In the rows, zero is written as 128.
One turn moves every row onto another: examples first, then more rows asked
j903: [153  88 130 123 129 164 142 120 106 132 137 138 135 121 162 150 112 109
 147 119  92 104 118 155 121 170 130 135 133  95 128 165 149 120 164 119
 129 148 121 126 128 146 158 124 147 145 150]
j141: [124 127 124 161 155 134 152 119 118 133 144 100 140 149 131 121 148 114
 120 132 105 110 152 122 124 132 123 153 148 126 131 117 105 132 134 138
 172 134  89 112 165 102 134 129  91 143 129]
j594: [128 124 126 112 137 134 128 131 146 134 100 124 117 143 156 142 102 100
 131 140 129 105 131 111 130 108 135 113 121 133 106 148 120 159 155 135
 113 108 110 107  71 104 123 123 129 128 118]
j642: [125 111 107 110 144 149 130 141 155 138 104 141 113 141 169 144 105  99
 120 146 129  95 129 106 130 104 140 111 129 132 122 133 137 151 168 125
 123 116 121 110  87 116 132 106 147 118 116]
j208: [108 130 106 146 166 139 137  95 127 156 110 107 108 142 152 158 146 148
 145 113 124 114 122 104 133 127 141 138 139 132 106 152 107 137 163 110
 124 118 116 135 141 117 165 133 140 105 152]
j91: [116 135 142 103 103 169 117 114 136 144 126 147 134 168 123 119 137 117
 128 156 106 128 131 168 119 115 143 109 113  98 112 138 162 142 128 158
 101 141 121 105 131 121 150 133 130 127 147]
j63: [141 145 118 136 148 140 119 133 129 152 138 157 131 173 154 130 109 123
 127 141 128 134 116 150 170 135 126 165 115 107 148 100 148 116 110 137
 121 112  94 117 153 133 148 146 147 144 130]
j624: [124 136 135  94  94 180 126 119 137 154 113 130 140 151 126 107 135 124
 114 152 121 119 122 153 112 116 124 106 116  91 112 139 171 135 139 155
 120 120 125 106 130 124 139 114 135 127 140]
j380: [146 140 112 138 141 132 122 120 130 158 135 160 134 171 145 137 121 114
 116 155 130 134 118 159 149 144 111 175 119 109 135  87 142 128 121 134
 130 101  92 112 150 126 141 139 149 141 137]
j66: [123 115 112 100 133 146 124 140 167 135 105 138 128 149 162 158 120  97
 137 146 126 101 134 115 132 102 148 115 116 134 112 144 122 153 144 136
 116 131 124 110  81  99 134 122 129 131 127]
j395: [120 144 155 111 103 156 117 101 138 156 121 139 133 155 116 113 135 119
 127 151 108 124 117 173 103 117 130 110 115 105 107 128 164 132 147 146
 113 124 115 108 118 126 139 129 139 111 145]
j177: [ 95 128 105 138 157 141 138 103 148 155 122 106 114 140 156 166 157 130
 149 112 113  96 138 107 123 126 152 146 137 141 110 144 102 122 155 112
 139 130 129 127 139 121 156 126 135 102 147]
j379: [ 95 129 118 145 167 151 133 110 132 162 126 110 110 142 149 143 144 141
 146 108 123 107 135 112 130 128 143 144 144 141 126 145 107 121 157 104
 126 120 127 140 141 125 171 133 138  91 145]
j396: [142  87 134 119 127 158 145 133 106 119 122 134 139  96 157 145 118  95
 136 122 119  96 121 138 142 159  99 167 136 110 138 133 151 114 148 140
 122 133 118  96 114 133 150 135 122 157 160]
j737: [114 144 156 109 105 183 118 109 146 154 120 141 140 157 120 105 136 120
 136 143 115 117 121 153 111 112 132 103 111 105 119 139 165 119 135 153
 113 132 118 116 130 120 151 132 135 122 146]
j44: [129 126 138 151 165 145 140 135 108 140 134 102 150 152 126  98 137 130
 117 124 109 119 144 117 122 120 119 151 145 116 141 122 116 139 127 139
 171 138  89 124 150  98 139 134  92 148 127]
j101: [137 141 115 143 134 126 131 126 122 140 150 152 131 171 146 133 118 111
 119 149 120 142 133 164 168 140 126 170 123 105 132  99 140 127 117 142
 117 117  96 108 165 134 154 137 128 141 134]
j332: [128  77 138 119 129 152 160 142 115 121 130 130 131 114 166 142 118 110
 129 132 107  81 116 137  98 174 124 128 128  97 139 142 136 124 150 128
 123 133 120 121 116 102 172 154 118 155 137]
j413: [130 125 125 153 165 145 149 113 110 144 124 106 146 153 130 117 152 127
 116 132 113 119 132 116 108 129 114 147 141 114 127 108 112 156 136 145
 174 133  84 127 160  93 141 133 103 155 133]
j275: [129 123 123 112 141 155 128 144 162 140 111 131 129 148 164 136  98  88
 138 139 138  98 141 107 133 105 134 115 123 140 126 143 116 147 152 131
 123 114 116 123  79 105 132 113 132 128 114]
j17: [139 141 111 129 131 135 132 134 119 154 132 140 123 158 147 140 123 126
 128 142 127 138 112 158 158 147 117 152 116  90 138  88 154 119 110 137
 114 100 100 125 169 133 146 147 137 137 127]
j370: [141 104 119 120 128 139 150 137 120 139 131 111 149 118 182 155 109 131
 127 136 118  79 131 146 122 158 114 171 129  86 142 151 133 120 150 120
 134 137 131 123 117 128 171 136 142 150 173]
j893: [ 94 119 115 150 166 142 133 112 127 153 109 112 104 127 140 144 148 135
 146 117 107  97 141  93 108 121 136 153 143 125 110 137 120 122 165 107
 128 124 125 130 142 125 162 131 137  93 150]
j619: [146 123 122 158 164 131 141 139 103 139 127  98 140 145 128 123 129 124
 131 136  99 116 151 115 118 125 113 150 142 100 133 116 119 140 129 127
 167 131  83 132 160 103 124 134 102 145 128]
j219: [130 100 142 123 139 160 154 122 103 125 137 106 130 113 165 150 124 122
 129 128 104  75 116 166 120 152 119 125 146 103 162 120 148 126 155 139
 145 154 120 112 128 135 148 144 138 147 168]

j624 -> j642
j177 -> j141
j413 -> j380
And these:
j275 -> j379
j219 -> j396

One turn moves every row onto another: examples first, then more rows asked
j353: [ 90 126 131 133 146 143 117 123 135 101 121 156]
j325: [149 131 113 127 136  98 125 131 147 158 149 135]
j453: [120 107 107 167 118 129 134 114 135 116 154 117]
j968: [ 92 133 153 132 142 132 149 113 141 116 143 158]
j433: [138 151 100 153 123 125 144 126 121 105 148 143]
j620: [116 130 123 129 136  85 137 130 139  93 112 140]
j972: [151 113 135 133 129 119 114 141 134 101 105 108]
j80: [154 116 149 112 125  99 122 121 124 127 117 114]
j314: [136 150 130 120 126 103 149 124 162 109 152 126]
j948: [116 150 128 129 110 151 131 111 123 117 121 165]
j434: [130 117 103 121 111 111  94 119 132 113 119 136]
j883: [145 106 122 123 150 105 107 131 155 148 123 127]
j203: [119 128  93 129 130 122  98 117 138 112 155 139]
j818: [ 96 129 131 144 142 138 126 138  91 122 131 122]
j359: [139 131 114 118 123 109 104 129 148 104 142 160]
j10: [126  96 124 144 147 131 113 111 122 127 153 101]
j490: [141 119 146 140 145 142 157 131 124 132 108 104]
j130: [147 127 145 129 136 118 143 110 147 125 174 145]
j734: [128 150 151 112 121 144 136 118 118 121 101 134]
j603: [ 94 122 146 132 133 126 128 136 137 161 128 109]
j675: [150 108 108 142 137 131 115 116 149 158 143 131]
j856: [ 95 153 122 119 131 121 122 138 104 115 118 141]
j140: [127 118 109 141 137 144 121 104 144  94 108 120]
j439: [119 119 135 156 146 127 170 131 125 137 141 117]
j461: [127 134 158 135 113 133 137 148 130 160 126 134]
j347: [115 131 155 132 141 156 131 137 154 150 141 127]
j243: [127 130 152 128 149 121 176 124 147 131 122 120]

j243 -> j439
j140 -> j620
j856 -> j948
And these:
j347 -> j603
j359 -> j203
j883 -> j325
j80 -> j130
j453 -> j972
j818 -> j734

One turn moves every row onto another: examples first, then more rows asked
j998: [123 130 131 119 128 127 121 109 138 160 161 152 154 116 139  93 116 125
 119 130 149 120 116 138 116 123 101 113 132 125]
j676: [120 158  85 103  93 117  99 128 129 161 139 139 133 122 151 122 129 134
 133 135 119 120 110 122 104  93  71 137 104 112]
j725: [158 157 130 114 152  96 124 131 112 131 127 133  94 101 156 128 149 108
 137  96 128 124 124 108 105  94  67 101 111 108]
j226: [135 124 127 136 135 136 110 126 145 150 155 163 157 124 133 111 124 132
 115 127 145 118 119 145 115 124 101 107 120 122]
j944: [111 172 151 116 113 102 150 121 126 141  77 160 109 126 130  88 163 124
 127 149 123 107 157 110 109 105 105 121 104 136]
j849: [128 174 105  99 127 111 115 111 122 158 137 150  97 128 125  85 139 130
 132 126 113  90 121 116 118 106  69  72 128 140]
j640: [115 172 142  91 118 111 119 153 156 124 100 158 116 132 127 130 161 128
 116 150 104 126 144  87  87  86  89 137  94 124]
j696: [146 194 127 132 144 118 152 124 123 133 138 162 124 124 144 148 136 121
 128 122 127 126 145 107 121 121  84  82 115 108]
j504: [143 126 134 120 148  90 133 118 101 132 138 128  94 109 139 101 140  94
 133  97 131 116 128 118  96 105  79 127 111 130]
j889: [146 118 148  95 148  97 140 129 119 130 131 135  78 103 137 118 168 108
 138 101 122 138 114 122 115  99  78 115 120 122]
j534: [130 178 122 113 147 102 164 116 114 134 144 148 127 128 131 108 119  98
 121 126 134 100 150 142 106  91  69 122 111 118]
j673: [129 176 137 121 148 119 116 142 124 142 145 146 132 106 125  96 151 123
 107 116 117 113 100  78 118 124  87  74 147 139]
j78: [107 136 147  94 154  98 188 134 126 137 145 154 113 128 120 103 160 113
 120 127 129 127 120 146 113 107  86 133 132 117]
j852: [129 170 128  95  91  99 141 107 118 156 122 129 132  83 126  90 132 118
 143 141 126 132 145 118 119 113 110  87 123 122]
j491: [128 129 134 103 141 127 136 130 133 148 127 163 105 132 124  85 140 134
 122 128 130  96 104 152 138  76  83 101 121 141]
j907: [149 120 131 112 144 134 120 144 145 140 146 162 140 123 108 105 178 121
  98 115 129 117 106 143 119 126  83 101 138 131]
j964: [114 155 129  99 102 108 134 108 142 154 108 146 123 145 137 110 180 124
 119 146  97 128 157  80  92 119 102 142 110 130]
j751: [129 167 110 108 130 115 115 106 117 161 143 149 119 122 136  86 114 128
 128 121 140  93 117 121 111 116  81  80 131 141]
j189: [129 155 128  96 144 125 118 130 145 154 156 145 144 111 145 129 127 149
 116 119 139 127 105 148 131  86  91  96 137 106]
j832: [123 124 107  95  93 127 109 132 143 154 150 141 134 118 126 136 168 134
 120 134 106 152  99 125 117 113  89 138 121 120]
j584: [104 174 148  72 115 102 129 129 141 131 121 127 120 125 116 130 154 125
 106 140  96 142 140  81  93  82 103 136 117 137]
j939: [110 159 141 100 103 110 132 106 143 150 112 140 121 139 140 107 183 126
 114 152  98 136 151  81  86 116  95 140 112 132]
j568: [143 169 127 110 151 126 119 144 134 150 153 148 144  99 137 111 148 133
 105 116 127 124  96  95 122 115  88  66 142 118]
j795: [124 152 126 102 133  98 135 159 141 127 102 158 120 124 101 116 188 128
 105 141 101 115 160 137  90  99  92 117  87 113]
j646: [105 174 148  79 116 104 127 123 138 131 126 120 121 128 118 127 159 126
  99 141  92 144 144  89  88  79  99 137 117 141]
j567: [137 134 119 122 129 102 126 178 128 126 116 148 149 107  94 119 165 126
 117 123 121 124 139 157 102 107 104 115 104 109]
j517: [144 139 121 101 147 120 118 150 145 139 147 151 127 121 100  98 195 122
  99 116 105 110 108 129 118 118  67  94 140 125]
j515: [129 140 144 112 141 118 164 135 141 129 153 171 115 115 113 133 165 113
 126 133 120 150 130 116 110 153  97  91 122 115]
j95: [113 171 142  99 117 112 116 148 153 127 102 158 112 133 133 128 165 133
 117 157 101 130 146  89  76  92  84 129  93 124]
j77: [164 124 143 130 141 109 123 124 118 129 133 145 101 100 141 120 165  95
 133 101 127 135 128  99 103 131  81 107 112 121]
j755: [123 139 135  93 135 129 124 132 153 157 144 163 126 114 147 118 135 152
 132 134 143 129 101 153 132  94  91  96 131 106]
j11: [126 170 128 114 128  94 137 146 107 142 131 114 161  94 112 125 156 135
 112 106 119 145 129 119 117 113 124  98 140 116]
j524: [101 132 128 115 103 121 114 144 126 142 130 143 131 126 132 118 130 130
 122 132 125 130  89 125 118  83  94 164 117 141]
j556: [110 161 113 111 127  98 121 133 129 142 119 133 138 156 121 128 169 132
 101 126  93 123 155  90  77 108 103 150 105 127]
j827: [127 140 143 122 141 125 129 138 129 135 119 163 106 138 110  76 153 119
 114 125 119  86 108 132 136  86  79 111 124 155]
j230: [113 178 145 119 143  95 136 150 116 129 115 129 148 117 104 126 176 130
  85 115 109 134 146  98  95 116 119 116 125 131]
j873: [127 147 132 120 105 107 146 143 127 145  82 163 119 115 134  90 157 134
 150 142 138 107 139 148 126  99 101 113 105 114]
j417: [108 165 121 118 127 101 117 133 128 137 119 133 132 154 124 128 169 137
  99 130  94 125 153  95  72 102  95 145 101 133]
j595: [116 189 127  80 112  91 143 106 123 150 123 124 120  98 115 107 160 122
 113 142 101 133 160  95  98 108 105  91 115 125]
j172: [126 160 128 126  93 134 100 139 136 145 130 148 147 106 152 136 136 128
 123 134 126 143  95  88 120 109  92 132 123 124]

j873 -> j567
j725 -> j504
And these:
j417 -> j646
j907 -> j568
j696 -> j534
j673 -> j849
j640 -> j556
j832 -> j172
j189 -> j998
j944 -> j795

